In the data rows, 128 means zero.
Here are some numbered points:
[125 135 142 127 105 151 131 124 140 122 137 107 109] 0
[108 134 117 115 137 109 138 148 115 121 165 132 113] 1
[171 104 161 140  77 128 148 140 150 176  58  54 176] 2
[155 124 195 105 100  78 142 109 128 140  62 162 196] 3
[139 154  81 148 137 146 129 135 162 126 144 142 128] 4
[125 131 118 130 139 122 125 135 142 120 140 126 120] 5
[147  23 255   0  94  69  71 154 165  38 108  98 158] 6
[124 107 140 122 113 132 130 132 126 120 137 108 109] 7
[142 114 152 127 136 120 126 123 129 130 122 129 127] 8
[109  87  89  41  86 132 143 146 133  69 208 160 132] 9
[133 120 142  95 107 107  87 115 117 127  93 136 115] 10
[146 138 158 144 135 175 109 119 142 132 127  97  91] 11
[123 173 124 142  98  70 101 130 115 162  72 139 143] 12
[157 119 132 167 136 104 143 113  78 158  91 137 217] 13
[130 126 126 122 136 130 125 125 140 124 120 135 130] 14
[142 102 191  64 111  99 189 181 120 117 150 128 197] 15
[140 113 155 132 103 139 138 148 104 133  96  97 142] 16
[121 147 139 119 123 138 109 159 110 112 144 116 121] 17
[122 165 114 117 148 117 133 124 126 165 115 177 136] 18
[145 100 105 142 115 118  95 131 124 112 115 101  81] 19
[133 154 108 164 232 133 155 118 161 149 143 164 120] 20
[114 115 116  94 110 135 132 143 124 103 160 132 134] 21
[113 131 147  97 150 149 128 160 144 120 134 112 154] 22
New points follow, each followed by the number of its nearest point above by angle, seen from the average point of the numbered points.
[148 167 105 140 171 120 102 119 201  39 223 131  70] 5
[104 161  94 158 169 160 130 105 164 110 205 144  80] 5
[134 154 155 102  83 116 123 171 152 145  87 114 157] 2
[109 128 107 151 124 149 163 127 142 147 126 110 166] 4
[129 152  97 155 164 153 132 106 142 122 178 145  97] 5
[112  87 107 127 108 174 132 105  99 140 148 156 121] 21
[ 94   0 239 102  22 142 184 169 116  67 166   0   6] 7
[123 121 149  96 118 101  96 128 110 134  84 136 114] 10
[121 146 119  70  84  62 110 177 173 108 151 100  99] 9
[136 114  91 127 120 121 110 133 127 109 112 108  82] 19
[103 196  76 129 144 166 126 167 126 114 189 111  41] 5
[123 120 114 127 109 105 131 140 140 125 114 119 145] 12
[126 118 130 142 147 128 129 123 116 138 127 131 122] 20
[138 153 130 135 147 122 109 129 172  92 164 135 103] 5
[114 120 116 153 122 144 164 128 138 156 108 114 188] 13
[132 129 144 142 128 128  98 105 100 152  90 136 147] 13
[125 159 131 144 123 158 126 135 116 154 124 115 106] 11
